Some points, one per row:
[ 18 -39  46  61 -14 -16 -50 -11 -50 -35 -66  36]
[ 17   3 -23  12 -16  -6  26  -4 -28  18 -12   1]
[ 33 -28 -14  33 -52 -41  11  20  16 -20  12   1]
[  3 -12 -19   7   4 -29  18 -13  -2 -15  21  -3]
[ 27   7  24 -12  -5 -47 -12   8  43  -7 -23   9]
[  5  -7 -21 -34  16 -13  30 -10 -11  -4  55   9]
[  1  35   6 -23  -6 -21  -4  48  21  -1  29 -19]
[-22  60 -24 -42   4  32  -4  13  -1  22  58 -14]
[ 19 -23 -23  18  -6 -18  18 -11 -34   1  -3   8]
[  9  -3   1  25  31 -20 -18  14   1  33 -23  47]
[ 17 -26  -2   0  -2   0  -8  -6  -2 -27   0  25]
[  1  34  15  -4  35 -25  13  32  22   1   0 -10]
[  5  -8  -4  21   5  15 -38 -16 -39  17 -39  30]
[ 15 -14 -27   3  -7  17  22 -36  -5   7   8 -11]
[ 16 -10   3  -1 -38 -19  -7  26 -21  35 -41   5]
[-10   6 -33 -20  11  16 -12  -8  13 -19  38  33]
[ 47  27 -12 -60 -11 -31 -10  33  21 -23  16 -13]
[  0  -2   9  22  -2  -2 -26 -21 -27  17 -33  27]
[ -6 -14   1   8  16 -11  14  -8  -7  -4   7  -9]
[ 28 -39 -28  12  -7  15  -1 -21 -22   0   1  29]
[-17 -38   1  37  11  53 -28 -46 -41 -23 -47  21]
[-28  19  -9   3 -31  29 -24  17  32   6  -5 -21]
[-14  60  25 -17  -2   5 -61  19  29 -11 -38   6]
[-42   8  23 -30 -11  61  38  37  23 -11  39 -94]
[  7  63  39  16  21 -69 -11  60  15  -6 -18  10]
[  7   0  -6  16   1  -4  27 -10   2 -16 -40   4]
23 more points follow, each with its number after it:
[-32  12   2 -20 -11  16  18 -13  -6  11  50 -40] 0
[  6 -20   5  26  -2  23 -27 -39 -42 -15 -43  23] 1
[-85 -26  31 -45  17  47  14 -20  -8 -15  12 -17] 2
[ -9   5  -4 -23  19  37  -1  42  20   8 -12 -51] 3
[ -3 -13  13   8  14  -9  11  14  24  11 -25  -4] 4
[-27  16   4 -67   3  60  -4 -22   6 -24   2 -39] 5
[-23   6  -7 -38  -5  20 -11  11  35  -5  22  -2] 6
[ 12  -2  30 -14  -1 -24 -14  27  11  -2  18   1] 7
[ 41  13 -23 -26 -34   4 -22  15  -8  -1   5  13] 8
[ -2   8 -45 -62  13  48  25  11  28  10  27 -26] 9
[-22 -14  25  27   3   0   1 -12   7   1 -28  -2] 10
[ 12 -62   7  37  18   7  20 -28 -21 -16   9 -14] 11
[ 14   2  -2   4 -24 -12 -14   0 -16  18 -33  19] 12
[ -3 -19  -8 -56   0  51 -20 -31   7  28  16  25] 13
[ 10 -45   8  75  66 -20  50 -25  30  -1 -55  18] 14
[-14 -30   8  67 -14  -2 -13  -4 -16  31 -51  19] 15
[  1  63  14 -11 -19 -15 -85  23  16  -1 -68  32] 16
[-31  20  29   1 -44  27 -14   7  16 -13   3 -19] 17
[ 20  -2 -34  -1 -10   0  31   4 -37  16   6 -14] 18
[ -6 -12  13   9   3  -5  29  -3   4  14  17 -20] 19
[ 25 -29 -40  -4  -4  19  -9 -24 -20  -6   9  16] 20
[ -9  21  -6   1   4  17 -25 -27 -23   8  19  11] 21
[ -5  16   3 -10   4   4  -1  -7 -18   9  14  15] 22
Which of these numbered points is nearest to each point below by angle, seen from the average point of the first points? Its number follows each.
[-22 -21  -9   6  24  75   1 -36 -22   9  -3  -7] > 2
[ -6  18  -6 -22  11   2 -25   2  18   1  30  -1] > 6
[  2   1 -14 -27   3  30  -6 -21   3  17  12  28] > 13
[ 29   6 -61 -60 -54  57 -18  -6  -3  54  11  -1] > 8
[-13 -25  21  26 -18  11  49   6   0  30  17 -43] > 19
[-31  34  37 -27  29  15 -13  -2 -10  21 -33  10] > 2
[  5 -69  29  58  20  20  22 -39 -41  -4  -7   1] > 11
[ 11 -19   7   0   6  -5 -15  -1  -3 -38   1  18] > 11
[  2   2  -4 -21 -16  23 -10 -15   9  15   3  13] > 13
[ -1  14 -45 -69  36  50  48   9  48   2  44 -42] > 9
[ -3   5  -3  17  -8 -22 -17  -2   0  14 -21  50] > 12
[ 10 -16 -21  22 -21  -7  43  -4 -24  13  -8 -23] > 18
